In the data rows, 128 means zero.
Some points, each followed by its number:
[116 125 128 125 123 121 119 138 134 119 150 145 115 129  95 144 124  97
 151 131 149 133 148 137 133 121 153 107 140 116 128 101 153 122 118 139
 128 123 120 122 124 109 121 155 117  93 105 116] 0
[139  97 148 142 125 111 136 106 106 139 136 171  93 168 108 150 119 116
 115 136 145 112 136 173 141  87 120 127 156 138 111 130 134 159 135 149
 118 112 147 144 140  90 112 118 123  99  99  80] 1
[144 145 106 119 156 101 103 132 105 121  87  99 145 118 134 118 103 144
 105 139 127 112 110 148 146 121 178  89 145 109 119 128 151 137 131 119
 152 157 119 145 122 129 128 147 134 124 138  88] 2
[138 115 118 154 153 131 134 113 143 161 117 121 126 142 148 124 115 147
  78 150 128 127 114 154 147 130  97 130 164 144 122 151 127 127 150 112
 146 166 124  84 122 111 112 140 140 155 125 169] 3
[132  98  81 155 138 137 135 128 129 163 126  95 127  96 102 138 127 126
 108 148 133 144 121 113 122 144 147  93 137 115 132 117 162 110 130 124
 133 129  99  82 127 149 131 149 124 115 128 137] 4
[138 135 124 138 137 115 137 124 108 141 125 153 119 131 137 142 131 124
 103 147 139 123 120 157 136 105 124 142 142 135 128 136 137 138 139 130
 129 143 147 129 135 116 123 108 130 121 130 131] 5
[127 182 106 146 131  93 123 122 128 132  97 117 145 120 167 106 126 151
 116 135 141 122 114 177 125 124 121 158 128 117 128 144 122 142 120 110
 141 158 148 127 125 113 147  79 136 150 154 170] 6
[142 100 112 157 123 108 156 110 160 153 112  55 179 161 153 114 121 147
  89 123 147 139 104 167  98 141 101 147  96 128  96 167 136 121  97  76
 133 150 141 103 101 111 211 106 180 210 159 201] 7
[131 104 137 111 110 148 147 140 156 121 166 126 127 117 109 137 125 103
 157 107 142 150 151  98 114 121 110 105  96 114 118 117 128 129 131 122
 120 139 107  94 130 109 125 163 136 122 103 141] 8
[120 116  99 111 143 145 131 112 121 151 162 111 134 142 142 141 137 136
 143  70 151 121 132 120 153 146 123 133 105 126 131 123 137 123 151 146
 119 131 141 116 127 137 126 114 104 118 112 140] 9
[123  94  69 145 143 130 135 106  98 156 158 119 125 115 119 136 157 120
 135  95 147 133 115 117 140 146 123 129 126 121 128 141 150 109 137 150
  97 128 133 105 124 148 141  96 116 110 140 136] 10
[127 152 128 149 148 111 114 135 134 132 120 151 125 152 154 100 118 144
 106 158 128 113 124 182 145 105 114 145 142 129 121 124 128 146 123 131
 154 131 152 137 131 108 121 106 130 128 130 125] 11
[102 127 111 135 185 136 145  83 103 147 159 168  97 188 174 130 178 162
 121  51 132  83 132 175 202 162 108 183 101 143 125 154 172 130 171 161
  67 125 168 179 157 160 120  48  99  74 134  98] 12
[112 161 128 137 129 108 110 130 112 115 130 155 109 132 150 118 123 144
 138 128 131 122 126 162 138 118 142 146 137 119 132 117 125 141 117 141
 127 122 168 155 133 112 110  92 113 113 129 114] 13
[138  92 113 134 126 130 139 126  95 135 134 141 104 129  97 164 133 127
 108 136 125 129 135 106 129 123 141 123 149 144 138 137 141 120 137 139
 124 112 121 132 136 145 118 128 131 109 106  96] 14
[134 124 117 141 162 126 130 112 155 144 140 119 142 119 134 108 113 105
 116 131 159 119 131 194 121 100 116 125  81  91 110 110 151 155 117 140
 124 159 159 101 124  74 130 119 134 134 130 159] 15
[109 155 164  90 138 121 108 103 110 111 143 167 113 165 161 129 164 129
 169  61 143 106 131 151 159 121 106 163 111 131 134 138 123 140 146 174
  94 115 166 197 122 112 133  90  97 100 105 104] 16
[114 169 110 117 165 140  92 121 107 152 142 143 160  53 136 147 173  99
 124 128 125 143  97 132 125 114 181  93 110  86 123 124 142 117 129 154
 111 130 151 148  90 147 138 103 130  90 153 131] 17
[120 117 112 150 128 132 132 127 138 143 131 123 131 137 134 125 127 135
 119 131 135 133 129 139 128 137 117 141 127 134 123 130 136 131 128 129
 128 135 138 100 129 122 130 122 123 131 129 142] 18
[ 97  81  70 166  80 143 161 134 139 153 174 130 116 118 110 144 142 132
 133 110 139 171 146  79 104 157  97 144 131 134 132 137 162  96 112 133
 104 113 124  32 126 133 114 114 126 140 108 154] 19
[110 180 153 129 106 120 112 138 112  93 141 175  98 151 151 111 132 131
 147 122 119 104 127 130 152 140 140 141 141 122 141 100 117 142 127 162
 122 101 162 190 144 143  85  91  89 104 151  74] 20
[126 154 131 123 141 121 121 126 111 122 128 140 132  98 137 132 139 117
 133 130 137 125 121 137 131 118 155 138 118 101 129 124 123 140 133 147
 129 132 147 165 131 124 123  98 130 110 131 111] 21
[100 137 167  38  61 164 123 136  80  94 214 188  88 139 113 155 192 116
 248   0 109 108 173   1 158 164 119 152 107 160 159 138  79  84 165 170
  63  42 114 231 127 205 118 125  80  83 106  51] 22
[117 139 152 114 128 124 119 142 130 115 125 123 137 131 126 114 133 135
 157 123 127 126 136 128 113 129 117 134 126 134 132 147  98 134  91 109
 132 113 124 117  96 117 156 122 124 163 141 149] 23
[117 223 220  50 103 129  73 147 106  45 142 194  91 119 146 111 159  83
 237  93 167  97 155 123 160  89 158 162 104  79 141 109  79 148 103 175
 107  84 178 255 109 130 116  88 113  88 115  71] 24
[155 131 147  97 126 117  99 142 140 105 100 116 111 126 113 115 117 104
 150 138 137 120 126 128 126 106 144  94 149 139 134 109 120 122 115 126
 154 125 117 140 118 106 154 179 147 120 122 116] 25
[115 174 183  90 109 131 109 138 115  78 133 177 124 141 150 109 139 110
 169 104 133 115 142 129 132 104 132 148 118 124 120 109  91 143 124 155
 119 106 150 208 129 105 116 113 112 103 128  95] 26
[ 94  91  48 179 120 148 151 128  85 182 156 121 119  68 104 163 141 124
 124 138 120 164 133  99 113 149 126 127 128 117 136 125 156 106 134 137
 115 119 142  62 148 151  94 102 115 100 109 143] 27
[143 111  79 158 162 122 109 127 131 148  94  91 139  87 107 119 101 136
  97 161 131 131 110 145 142 120 183  88 139 110 137 104 157 132 126 116
 155 144 109 110 126 131 136 164 132 119 131 116] 28
[137 117 114 151 149 119 140 118 135 161 123 124 139 135 146 129 121 137
  93 147 126 126 118 149 137 128 107 129 143 134 128 151 150 130 141 128
 131 150 124  96 126 124 139 119 126 138 130 162] 29
[ 97 175 140 125 100 118 122 139 122  98 125 151 108 129 142 112 131 133
 165 101  98 118 140 143 144 131 140 158 127 115 122 105 119 149 134 138
 103 118 173 161 160 119  89  99 105 125 152  79] 30
[132 135 124 126 137 133 117 122 125 127 128 129 137 105 129 129 142 119
 128 130 133 128 118 128 117 130 141 129 123 119 130 126 130 127 131 134
 126 130 132 143 125 139 128 120 132 122 135 130] 31
[132 143 135 142 140 102 101 130 133 127 104 121 126 140 130 115 114 131
 119 155 130 108 124 168 154 102 148  98 134 125 105 105 142 150 135 131
 150 141 139 145 131 103 117 142 113 114 117 108] 32
[104  84  85 110 142 137 154  91  93 163 197 139 142 114 131 152 171 119
 166  53 166 134 145 101 173 159 102 147  87 118 144 146 153  85 158 168
  86 120 143  89 133 161 123  79 106  88 108 134] 33
[130 142 133 159 167 115 130 105 114 155 119 154 142 150 159 130 126 148
  79 146 159 116 106 203 137 119 110 140 139 124 125 152 142 151 143 141
 126 182 157 118 137 102 144  72 127 137 123 165] 34
[138 163 154 112 133 111 101 127 115  97 103 142 120 135 128 123 114 126
 145 137 135 106 131 124 146  98 155 125 141 128 130 114 125 140 119 125
 144 129 124 184 123 118 128 151 121 116 124 101] 35
[132 156 144 100 114 145 108 154 118 103 113 134 119 114 107 130 130 123
 162 125 101 122 131  87 135 134 161 112 141 124 142 102 108 120 129 134
 136 109 110 175 138 148 105 142 116 117 125  77] 36
[136  24  17 254 150 153 171  95 206 221 156  55 124  71  80 126  61 119
  33 235 176 164 135 185  86  97 135  55 110  84  92  78 216 168 117  97
 147 185 124   0 144  48 123 185 169 153 103 200] 37
[135 209 170  82 122  89  75 147  75  68  77 167 125 149 158 123 150 167
 159  95 110  49 105 169 196 121 182 182 150 126 134 139  89 140 152 182
 143 108 181 255 135 162 109  60  75  83 141  19] 38
[125  97 118 138 122 146 154 120 161 132 160 117 124 129 120 115 116 111
 128 131 149 140 151 120 112 117 104 120 105 115 115 122 137 130 131 119
 111 138 116  59 112 103 141 151 139 132 127 163] 39
[142 149 105 139 147 116  94 140 100 122  96 126 126  88 124 129 119 135
 121 153 135 125  93 146 143 105 173 111 146 107 123 123 129 135 131 143
 141 149 134 165 148 134 130 123 114 113 134 106] 40
[115 126 157 125 130 136 121 111 139 110 165 151 126 177 147  97 131 113
 158 104 156  98 150 153 145 121 111 130 108 133 118 110 133 156 113 153
 105 115 154 139 105  93 130 121 105 102 117 120] 41
[136 170 194  87  98  98 124 136 140  91  92 125 139 158 140 115 131 137
 148 109 109 106 121 128 118 124 134 156 130 149 136 141  77 142 120  99
 140 108 117 210 122 138 149 140 140 156 149 106] 42
[135 145 127 162 167  90  78 140 131 131  85 114 114 125 130  80  87 126
 102 157 145  80 125 216 161 107 166  87 132 100 108  84 159 177 119 143
 147 161 157 177 149  84 111 140 113  99 133  85] 43
[136 147 133 144 127 109 137 113 151 125  92 100 152 141 135 115 112 145
 110 131 133 109 101 161 116 133 132 149 108 141 113 144 116 133 108 107
 137 135 143 147 118 128 154 100 149 165 161 141] 44
[105 120 184 100 136 149 136  96 182  96 178 173 112 182 141  95 124  73
 163 110 179 126 160 161 116  93  62 142  57 102 113 115 115 157 114 139
  87 126 151 110 106  44 141 135 138 116 113 181] 45
[115 182 142 130 105 115 125 138 105 114 111 159 115 111 140 125 135 133
 148 134 113 122 126 132 127 117 131 145 138 124 134 115 102 133 123 143
 133 121 152 174 138 134 109  92 117 123 143 101] 46
[134  96  63 203 201 113 129  68 132 177 146 110 159  97 138 128 138 136
  71 135 182 107 103 217 121 139 140 135  92  83 119 162 167 141 125 134
 118 179 171  75 120  98 172  65 142 140 151 188] 47
[113 107 135 114 128 142 132 102 135 130 185 143 118 165 137 141 133 118
 166  68 152 118 155 129 154 134  96 148  96 125 104 125 141 134 141 154
  99 118 142 124 122 106 133 117 111 107 116 125] 48
[135 213 210  62  65  92 140 161 110  70  66 145 141 178 155 137 140 148
 172  83  80 108 120 110 120 150 134 201 141 167 129 161  50 144 107  96
 120  93 137 255 127 173 157  69 132 190 173  48] 49
[130 133 173 119 100 102 153 136 143 125  89 151 112 194 144 106 101 143
 108 135 107 125 142 137 131 119  72 139 171 170 135 163  98 137 111  90
 141 111 125 131 109  95 145 143 144 174 113 161] 50
[138 100  96 148 121 115 152 148 121 140 165 112 103 100 103 150 102 121
 115 159 110 127 131 141 126 113 143 105 135 118 125  67 169 139 128 142
 146 148 121  89 147 119  88 176 141 118  93 116] 51
[150  93 113 109  89 133 174 147 147 138  99  71 156 124 112 156 126 150
  99 124  86 141  93  46 102 166 126 135 134 165 139 174 101  74 145  69
 131 104  68 106 130 202 143 157 154 186 152 127] 52
[110 137 146 124  57 147 156 179 139 105 149 148 106 140 105 125 123 111
 178 120  99 164 139  59  89 145 109 146 125 128 131 116  97 102 103 113
 128  98 115 123 131 134  95 149 127 135 126 111] 53
[122 102 138 164 119 119 167 105  81 169 137 191  86 160  95 198 126  95
  78 172 124 128 129 145 111  97 132 137 166 149 116 140 145 152 141 152
 112 120 172 147 155 121  73  88 120  88  77  75] 54
[118 112 102 152 150 144 133 115 134 140 145 133 128 103 114 129 129 113
 106 147 140 147 126 142 118 122 132 119 112 107 120 116 159 124 126 137
 122 151 134  82 138 115 131 126 140 119 114 143] 55
[134 132  86 137 121 117 132 118 102 137 114 129 147  83 146 128 151 135
 125 126 146 149 122 114  96 136 126 134 119 120 157 148 129 102 113 112
 130 137 127  89 115 152 162  86 138 152 154 167] 56
[124 176 125 171 127  91 156 117  89 152  92 162 122 143 158 128 119 170
  84 170 108 124 118 202 136 122 113 158 167 152 134 162 120 168 131 119
 139 147 182 131 150 108 116  69 137 150 159 151] 57
[116 142  75 150 134 121 145 130  83 158 133 123 136  79 126 154 130 161
 118 116 115 131 112 123 149 143 150 130 138 121 144 123 144 125 159 136
 129 137 134 131 165 160  89  94 113 106 135  95] 58
[130 182 209  51  93 126 101 154 140  82  73 140 133 191 166 103 124 152
 141 105  92  95 125 112 111 125 117 158 139 157 117 163  75 135 120  92
 133 112 126 230 113 159 145 138 128 172 147  90] 59
[126 131 142 130 141 120 118 122 131 125 117 120 141 140 142 117 137 132
 121 124 126 117 110 152 115 129 129 139 127 132 118 143 125 127 124 116
 134 128 135 137 119 133 147 123 133 140 140 139] 60
[136 133 185 112 106 115 138 117 102 105 135 187  89 178 109 134 127 107
 146 139 133 119 146 129 123  98 131 137 153 139 124 120 114 170 118 148
 114  90 157 181 135  98 107 130 122 103  95  70] 61
[117 167 158 109 136 122 102 117 140  97 141 164 129 129 165 102 137 131
 167 115 149 116 131 163 130 106 129 134  98 105 119 113 116 154 127 153
 115 128 154 169 121  99 122 109 108 110 141 125] 62
[142 130  97 117 113 129 129 141 113 137 120  99 162  70 126 139 154 149
 145 112 122 145 110  81 105 141 139 143 107 121 153 140 131  81 119 109
 139 131 114 118 115 172 146 117 138 140 164 153] 63
[124 151 183  57  91 126 128 161 131 103 110 130 116 175 139 125 135 150
 167  72  79 113 137  39 148 163 100 110 141 182 159 160  72  91 140  95
 134  99  88 168 137 187 145 133 127 166 116  98] 64
[120  97 118 121 129 135 140 108 140 135 167 118 126 144 135 130 139 120
 141 106 159 125 142 121 137 131  99 132 104 129 121 127 140 116 131 132
  99 122 137  98 122 120 134 125 123 127 126 144] 65
[135 106 110 119 131 107 147 140 141 157  55  19 201 118 151 159 129 176
  54 113  83 118  69  87 103 183 127 138 132 189 132 192 111  92 143  71
 172 131  71 132 119 232 168 101 162 247 206 160] 66
[137 135  76 144 155 137 121 127 105 153 119 124 138  65 118 159 154 117
 113 150 144 148 105 133 116 127 170 115 120 103 132 127 139 115 133 147
 129 138 134 117 139 141 125  96 136 110 145 132] 67
[145  98 133 121 118 123 147 132 168 134 120  99 151 148 120 131 116 126
 106 143 122 133 136 114 105 131  97 124 119 156 116 152 118 127 121  85
 137 133  98  91 110 116 153 160 152 176 126 168] 68
[130  75  73 170 162 147 132 102 146 170 149 111 133  98 121 138 139 127
  81 152 166 150 118 150  87 138 131 119 109 103 125 122 170 125 127 136
 115 149 131  53 125 118 132 116 135 133 136 179] 69
New points follow, each followed by the numbers of its two nearest points above by angle, nearest first.
[129 135 132 114 140 148 137 124 114 143 129 144 131 113 132 158 144 126
 127 126 120 138 128 115 132 132 113 141 135 136 138 161 126 109 141 126
 120 131 121 123 139 140 136 109 130 129 119 144] 33 56
[131  92 153  88 123 160 158 127 162 121 211 131 118 113 123 132 130  93
 170  96 138 166 158  74  92 137  94 120  67  98 126  96 133 131 126 141
 108 126 106  90 136 109 125 190 152 119  98 147] 8 39
[115 132 146 128 116 140 144 134 156 116 146 122 112 164 131 119 131 123
 137 124 120 126 135 119 133 141 105 138 129 133 129 109 123 132 124 127
 121 126 115 114 136 124 104 138 124 132 129 138] 53 45
[122  85  62 210 212 111 158  61 211 174 174  80 153 120 166 109 119  80
  65 170 200 103 120 255 106  79  89 133  50  75  82 125 188 204 102 127
 111 205 186  47 106  28 168 133 168 125 151 252] 15 47
[147  86  64 169 155 119 116 115 133 162 126  81 140  95 105 126 111 131
  96 154 136 123 120 156 131 125 138  96 134 108 126 107 168 137 145 137
 145 164 109  61 125 110 131 148 141 109 120 149] 37 28
[130 136 132 121 122 120 142 126 128 124 114 113 150 132 140 131 130 139
 117 120 117 131 119 121 126 136 128 140 120 141 122 145 116 126 132 112
 128 132 129 147 128 153 132 106 137 155 153 131] 66 44
[141  91 101 163 147 122 129 129 138 153 112 101 130 118 112 135  93 119
  95 161 136 125 126 142 115 126 152 100 142 120 116 122 158 142 135 122
 151 131 116  79 124 113 143 156 134 130 126 145] 37 28
[128 146 100 122 108 128 130 141  90 156 124 102 154  40 123 164 159 150
 131 127 114 170 102  51  95 176 151 151 108 121 153 145 114  82 131 122
 140 120  85 111 129 188 133  98 146 145 164 159] 63 56
[113 117 132 122 139 134 146 119 129 146 156 143 134 130 131 150 136 122
 118 115 125 136 131 120 136 143 110 132 124 120 126 145 139 131 142 135
 106 128 145 124 141 135 114 115 128 130 114 127] 33 12
[129 144 156 117 113 132 138 148 120 116 110 140 117 134 134 137 126 140
 132 137 104 143 125  88 127 139 120 119 144 149 141 132 113 126 150 125
 141 132 103 142 156 136 107 144 136 139 125 113] 64 36
[122 109  91 168 150 164 122 114 149 139 142 111 151  75 131 137 163 121
 129 145 143 148 110 138 105 135 127 111  97 101 127 134 154 120 125 159
 110 147 129 108 128 129 157 104 132 128 117 174] 69 55
[125 118  79 148 157 125 123 106  88 161 133 133 143  98 140 150 153 142
 119  87 145 121 113 150 150 147 145 144 125 122 126 148 156 119 144 156
 120 132 145 137 134 159 133  71 112 110 146 114] 10 58
[140 167 110  59  86 199  95 147 108  93 161 128 136  39 121 153 208  59
 180  65 116 162 114  31  76 143 165 150  75  75 141  96 121  64 130 154
  96  75  89 179 126 184 128 143 122  85 131 115] 22 31
[130 146 186 119 106 113 157 132 158 125 109 149 123 192 152 111 101 146
 136 127 108 121 135 134 137 116  75 146 153 156 112 150 101 138 125  94
 140 118 134 143 115  95 137 153 137 162 119 146] 50 59
[141  74  77 202 141 128 144 121 145 158 116  95 115 107 106 130  85 110
  88 176 141 145 117 160 118 122 143  95 130 123 110 103 167 143 137 108
 143 150 105  37 137 102 136 156 144 129 125 152] 37 69
[128  93 105 148 142 141 144 133 153 143 138  88 137 111 116 117 101 117
 104 136 139 137 140 122 129 132 137  89 105 105 129 108 156 135 134 119
 134 149 112  65 142 119 113 168 154 123 102 158] 37 4
[110 146  68 156 109 132 129 143  86 149 105 118 122  87 131 147 144 175
 108 118  91 133 108 115 156 169 149 140 169 141 157 147 143 106 148 132
 132 133 127 138 170 190 100  71 125 131 157  90] 58 27
[102  83 166 123 122 156 132 114 192 126 215 148 103 191 143 110 124  84
 174 110 154 137 175 126 135 120  36 125  99 125 111 108 126 159 133 136
  82 129 118  70 107  61 123 194 127  95  78 168] 45 39
[145  98 166  87  37 186 204 184 147  94 179 151  83 133  82 172 124 135
 185 103  38 201 190   0  88 167  67 126 172 184 151 135  96  56 139 123
 109  75  29  51 142 189  82 197 124 127  74 111] 53 64
[103  83  98 188 141 131 159 113 111 149 131 140 128 140 112 173 107 123
  78 165 140 160 132 110 131 144 133 123 117 134 131 142 145 126 156 133
 103 123 141  60 170 144  84 107 123 116 123 117] 27 69
[156 104 149 102 102 112 168 134 147 134  78  83 192 159 160 125 118 159
  75 117  87 147 104 119 104 141  93 147 115 164 113 192 101 111 135  43
 160 149  69 114 117 149 193 127 180 236 170 157] 66 68
[132 106  87 199 154 109 121 125 150 154 110 100 127 139 123 112  98 141
  79 178 127 124 112 183 136 126 130 101 145 128 116 117 172 148 129 115
 154 165 136  76 136  98 117 138 137 134 136 155] 37 29
[111  92  83 119 158 141 149  96 113 174 183 109 139 127 129 156 170 125
 165  52 158 133 138  92 166 167  83 160  86 133 138 153 160 103 156 161
 104 133 136  88 127 166 139  92 112 108 111 126] 33 9
[131 144 109 142 150 117 125 106 100 148 104 127 144 135 145 143 131 157
 110 126 125 118 100 164 154 127 142 147 145 139 134 151 121 133 149 125
 130 142 155 148 142 144 141  86 123 145 143 117] 57 34
[126 104 137 136 133 150 141 111 167 133 151 116 137 141 131 118 126 102
 132 130 152 137 129 134  91 133 115 125  89 112 105 116 140 135 129 120
 109 132 129  85 112 108 145 166 134 132 123 174] 39 45
[156  30  36 255 211  95 139  85 230 233  92  41 157 145 118 105  27 116
  14 233 193 120 103 255 126  98 103  75 125  85  56 116 207 212 103  94
 174 249 130   0 127  12 156 158 159 178 143 237] 37 29
[138  90  84 179 166 129 117 118 136 151 126  94 130  88 110 111 108 139
  85 172 148 144 123 150 129 129 137 102 146 117 135 112 170 128 135 125
 147 158 125  57 124 113 128 150 122 114 130 164] 37 69
[124 139 123  84  99 159 137 142 118 115 158 153 134 101 119 140 158 111
 169 113 114 136 151  88 109 131 138 126 112 106 144 100 121  98 138 137
 119 100 103 132 120 154 122 131 113 116 126 111] 22 36
[137  90 117 132 134 132 141 119 158 142 146 102 141 137 128 117 117 109
 123 126 149 144 133 137 117 126 109 129 102 122 109 124 145 134 127 110
 124 139 122  76 110 100 149 149 144 146 119 165] 39 68
[146  99 124 160 150 121 124 124 151 142  99 122 141 138 108 118 111 125
  92 173 145 128 123 160 118 103 144 101 138 122 125 111 151 141 129 116
 133 144 129  92 122  94 143 144 136 134 122 162] 37 28
[ 88 221  95 199 130  55 151 118  76 136  45 140 118 168 190 137 112 227
  15 164 107 107  91 255 167 120 109 196 185 168 137 193 149 195 139 111
 163 194 235 172 178 119 125  13 132 168 156 113] 57 34
[121 126 152 116 114 134 135 136 157 112 147 126 130 157 142 105 126 115
 155 122 135 132 144 120 107 118  97 131 108 126 114 117 110 139 107 111
 116 124 120 113 104  94 155 150 146 154 121 165] 45 23
[130 114 134 131 124 139 157 119 133 131 150 145 119 138 139 139 119 117
 106 137 115 129 119 133 128 113 121 129 132 139 123 131 120 137 146 129
 105 133 140 127 149 129 104 110 124 132 118 114] 54 1
[134  76 103 130 150 143 127 112 150 156 154 106 135 108 118 146 138 104
 109 123 140 138 119 130 110 133 130 116 105 112 132 146 160 107 140 146
 106 138 127  84 112 125 136 112 144 127 127 160] 69 55
[141 143 136 108 121 135 103 154 108 121 122 129 119 112 125 129 120 125
 145 136 117 124 130  97 139 118 151 107 147 127 137 117 119 128 125 133
 142 126 106 152 127 128 119 147 125 119 125 109] 36 35
[129  73 125 142 141 144 144 105 190 129 153  94 156 159 142  90 122  93
 141 126 162 138 139 142 110 117  78 127  73 111 100 116 146 145 115 117
 108 153 111  38 109  84 145 168 154 147 117 196] 39 65
[117 148 144 121 124 118 127 107 121 112 151 155 121 144 160 119 150 119
 161  86 166 114 131 148 141 118 102 160 107 112 118 124 123 134 101 154
  99 133 174 149 110 101 136  93 112 113 126 133] 16 41
[132 147 137 125 133 128 103 132 132 120 110 132 131 119 133 110 115 128
 127 144 131 112 125 140 134 122 152 115 135 123 135 116 125 128 125 124
 131 128 133 144 123 126 131 139 116 125 127 120] 35 43
[123 115 149 117 136 143 140 121 160 125 161 138 126 154 136 112 124 102
 144 124 155 138 147 132 116 120 104 125 102 119 113 119 127 136 129 127
 105 125 132  97 110  91 137 145 130 129 109 159] 45 39
[145 121 116 108 114 142 144 132 143 145 102 101 147 114 119 137 126 138
 108 138 109 149 118  78  98 145 117 121 132 148 126 154 116  92 130  92
 125 120  98  94 118 152 155 146 155 179 145 155] 52 66
[116 146 155 120 128 135 113 116 113 122 125 160 124 133 146 132 149 121
 125 124 127 124 128 135 127 114 111 139 137 137 147 139 111 124 136 133
 115 123 131 146 135 126 134 100 123 125 120 129] 16 26
[133 123  81 161 163 119 116 101 109 157 125 118 147  98 134 132 126 138
  96 158 157 111 100 195 131 113 152 137 112  97 124 136 160 148 132 144
 132 156 161 111 125 118 137  77 146 116 151 163] 47 34
[132 115 106 143 132 141 138 134 121 136 150 114 119 101 103 128  91 133
 157 118 123 146 136 113 141 113 153 110 116 104 114  94 157 149 141 151
 130 155 117 118 158 134  79 165 121  93 110  97] 51 0
[141  93  91 174 142 113 119 126 143 147 127 101 127 120 108 120 103 120
  77 173 145 132 123 162 105 119 138  96 125 127 114 112 159 137 124 118
 135 143 125  71 120 109 117 147 130 126 122 156] 37 69
[112  95  34 170 186 134 121  48  52 198 174 133 157  89 122 192 186 127
 126  70 207 132 105 188 149 135 137 177  90  92 137 166 200 115 154 196
 106 158 180  89 115 151 158  10 126  90 138 151] 10 47
[148 121 110 134 139 113 129 123 127 140 113  91 146  88 118 132 123 144
 124 124 142 129 116 149 143 133 148 104 115 113 131 118 136 118 144 138
 151 140 121 128 129 131 137 134 125 117 140 127] 28 2
[112 103 109 153 123 136 148 125 139 150 155 130 116 142 125 139 135 126
 125 128 133 134 146 127 125 147 111 135 116 127 121 112 146 130 138 132
 107 131 140  87 130 123 104 121 122 123 118 131] 19 18
[130 138 140  94 103 138 102 162 110  83 133 140 108 109 102 124 124 119
 165 112 109 138 143  83 131 124 171 105 139 124 138 110 116 120 123 140
 129  95 105 167 124 145 112 159 111 100 114  90] 36 22
[133 133 126 147 144 113 117 124 119 141 111 124 132 119 127 120 108 133
 105 146 135 116 116 167 148 116 151 122 133 122 121 122 135 142 124 132
 144 145 143 137 132 117 134 126 128 123 130 124] 43 32
[152 124  96 156 147 114 135 121 107 151 101 106 151  91 114 132 114 139
  99 155 119 147 115 146 131 107 162 100 138 110 132 123 154 134 131 124
 160 161 111 106 144 129 125 125 144 122 129 125] 28 2
[108 106 143  48 107 170 134 130 112 129 189 142  99 118 120 163 181 102
 214  41 112 134 162   9 147 161 132 146  89 139 146 119 120  84 183 170
  61  68 115 172 147 206  61 132 103  85  86  62] 22 33
[150  53  96 139 112 122 158 118  53 168 124 170  54 110  54 216 141 116
  85 160  81 160 160  64 129 118 148  98 207 176 166 146 169 111 156 145
 112  87 103  97 170 161  99 133 139  84  72  50] 14 54
[122 154 127 130 147 104  91 126 113 126 108 135 129 128 138 109 114 138
 119 134 132 102 113 172 165 115 162 125 144 117 121 112 137 151 130 145
 154 141 155 173 133 122 118 102 114 115 142 102] 43 32
[138 102 119 136 132 137 141 121 137 143 123 104 145 137 128 137 124 130
 104 124 121 131 110 115 117 152 125 124 121 134 117 149 133 119 141 101
 132 135 113 116 125 159 139 128 139 156 148 133] 66 52
[142 148  15 137 119 120 132 121  95 138  73  20 191   0  94 157 207 157
 155 128  81 181  48  11  79 187 169 139 105 116 168 171 115  26  96 105
 158 131  53 105 101 242 182  89 127 182 197 185] 63 56
[118 112  75 155 122 125 146 130 107 151 138 117 125 102 110 151 132 139
 117 132 121 161 124 117 128 141 116 123 140 136 124 130 149 118 144 133
 138 128 129  74 141 146 113 114 133 125 125 135] 27 19
[141 134 113 155 136 123  92 140 129 123 114 129 113 108 110 114 102 127
 101 174 131 121 124 161 123 113 160  85 153 100 124  94 143 138 108 125
 141 132 116 101 129 104 116 146 134 109 112 132] 28 43
[130 139 135 124 107 143 133 150 113 126 110 131 142 108 120 153 131 129
 122 154  96 148 123  79 116 125 125 125 151 142 147 138 115 110 127 111
 139 123  98 114 146 151 107 141 143 133 122 121] 52 53
[129  93  74 226 166 121 146 112 159 174 124  85 132 136 116 101  85 139
  56 185 142 115 111 206 124 132 138 103 143 118 104 116 167 152 136 123
 150 176 154  35 145  83 107 143 128 131 136 145] 37 18
[130 114  88 123 131 146 128 133  97 146 126 103 126  86 117 160 154 148
 122 101 112 137 109  95 156 156 171 116 125 122 130 139 140  94 153 144
 129 135 121 138 154 193 115 115 106 109 133  84] 58 67
[141 161 151  59  95 130  97 150 108  80 179 149 147  43 101 159 196  86
 197  64  97 156 105  20 101 132 183 156  84 102 154 112  85  82 133 170
  74  76 134 192 116 197 131 108 109  67 119  55] 22 36
[150 122 148  61  93 155 144 158 108 111 105  97 153  96  91 165 159 136
 144 102  76 138 106  20  84 164 140 131 125 155 148 167  86  65 157  98
 126 101  66 176 143 217 134 154 153 159 150  86] 52 64
[121 120 144 165 182 115 114 109 164 108 131 149 134 122 169  96 103 110
 141 135 168 106 141 237 132  98 120 148  97  70 104 126 126 198 112 133
 117 165 187 108 103  47 135 123 137 108 127 189] 15 45
[107 171 127 121 117 102 117 131 128 105 122 139 140 120 142 112 144 149
 155 126 119 129 120 125 119 133 130 148 140 126 133 131 105 126  95 115
 142 107 150 130  97 117 137 101 117 157 148 145] 23 6
[132 154 133  97 130 145 110 136 117 108 144 146 119 104 129 124 160 114
 171 105 120 118 128 107 124 131 137 142 123 112 142 122 115 123 124 136
 116  95 140 168 132 129 112 117 115 107 136 113] 24 22
[128 123 201 106 137 126 104 131 209  90 120 127 109 171 133  40  64 109
 157 149 172 125 167 180 122  62 112  94 119 100 103  54 114 194  95 128
 139 134 121 101 102  50 142 220 138 133  96 147] 45 25
[121  75 133 142 132 152 127 125 169 132 162  99 140 152 123 129 114 109
 128 132 148 148 155 134 113 132 101 104 101 117 121 113 149 135 124 117
 115 126 120  65 117 105 138 169 136 138 120 166] 39 8
[128 153 145 102 114 127 102 156 124 113 122 146 127 104 106 120 128 122
 154 133 109 148 136 108 112 119 151 111 142 119 144 108 113 126 106 140
 142 110 111 168 120 130 109 156 120 114 127 116] 36 35
[143 113 131 117 125 136 146 127 140 133 117 105 155 146 118 141 136 134
 124 119 117 128 122  98 118 144 125 134 115 148 125 145 117 108 135 103
 132 123 106 133 124 157 140 136 148 159 143 127] 52 66
[116 140 121 117 133 140 124 126 118 128 146 147 120 123 130 132 152 128
 152 101 130 120 133 119 142 137 131 134 119 135 137 126 130 117 134 152
 111 114 134 144 127 142 114 100 102 102 126 114] 22 16
[130 130 135 146 139 117 129 134 141 132 110 114 138 134 129 108 103 128
 118 136 141 116 126 164 139 118 140 117 127 128 119 111 137 147 130 127
 133 138 128 125 130 108 126 121 131 128 130 129] 43 32
